In the data rows, zero lies at 4.5, halfway between 4 and 5.
Here are some points, each followed by its number:
[8 4 9 2 2 6 5 4] 0
[6 3 6 2 3 6 4 5] 1
[5 4 6 5 4 4 5 5] 2
[4 3 4 5 4 4 5 6] 3
[5 6 5 3 4 3 6 5] 4
[5 5 6 4 6 3 7 4] 5
[5 4 6 5 5 5 6 4] 6
[4 5 4 5 6 4 5 4] 7
[3 4 5 4 5 4 5 5] 8
[6 3 6 4 3 5 3 5] 9
[5 4 5 4 5 4 5 5] 10
[9 5 7 4 2 5 5 5] 11
[4 4 6 4 6 4 5 5] 12
[4 7 5 4 5 2 7 3] 13
[6 4 6 3 3 6 6 5] 14
[4 4 4 4 6 5 6 5] 15
[1 5 0 7 5 8 0 3] 16
[0 7 1 8 7 3 2 2] 17
[5 4 4 5 5 4 4 5] 18
[4 5 4 4 7 4 5 6] 19
[5 3 5 6 5 5 5 5] 20
[6 4 5 5 5 5 4 4] 21
[4 4 5 5 4 4 6 5] 22
[5 6 5 5 5 2 7 5] 23
[1 5 1 7 6 5 2 2] 24
[8 6 8 3 2 6 5 6] 25
[6 6 5 4 6 2 5 5] 26
[6 5 7 5 3 5 5 5] 27
[5 5 7 3 3 4 5 6] 28
[6 5 7 3 2 5 5 6] 29
[6 4 6 3 4 5 5 6] 30
[5 5 5 4 6 3 6 6] 31
[4 4 5 4 5 5 4 6] 32
[8 4 9 3 1 5 6 5] 33
[5 4 5 4 5 5 4 5] 34
[5 5 6 4 6 4 6 5] 35
New points follow, each followed by the numbers of its three nearest points above, smallest number first.
[0 4 2 5 7 3 3 4] 7 17 24
[3 0 0 9 7 2 7 0] 7 20 24
[7 6 6 2 2 4 5 6] 25 28 29
[5 4 6 4 4 4 5 4] 2 6 10
[0 6 0 8 4 8 0 2] 16 17 24
[2 6 0 6 5 7 0 4] 16 17 24
[2 4 2 8 6 4 6 1] 7 17 24
[2 5 4 4 5 4 4 4] 7 8 32
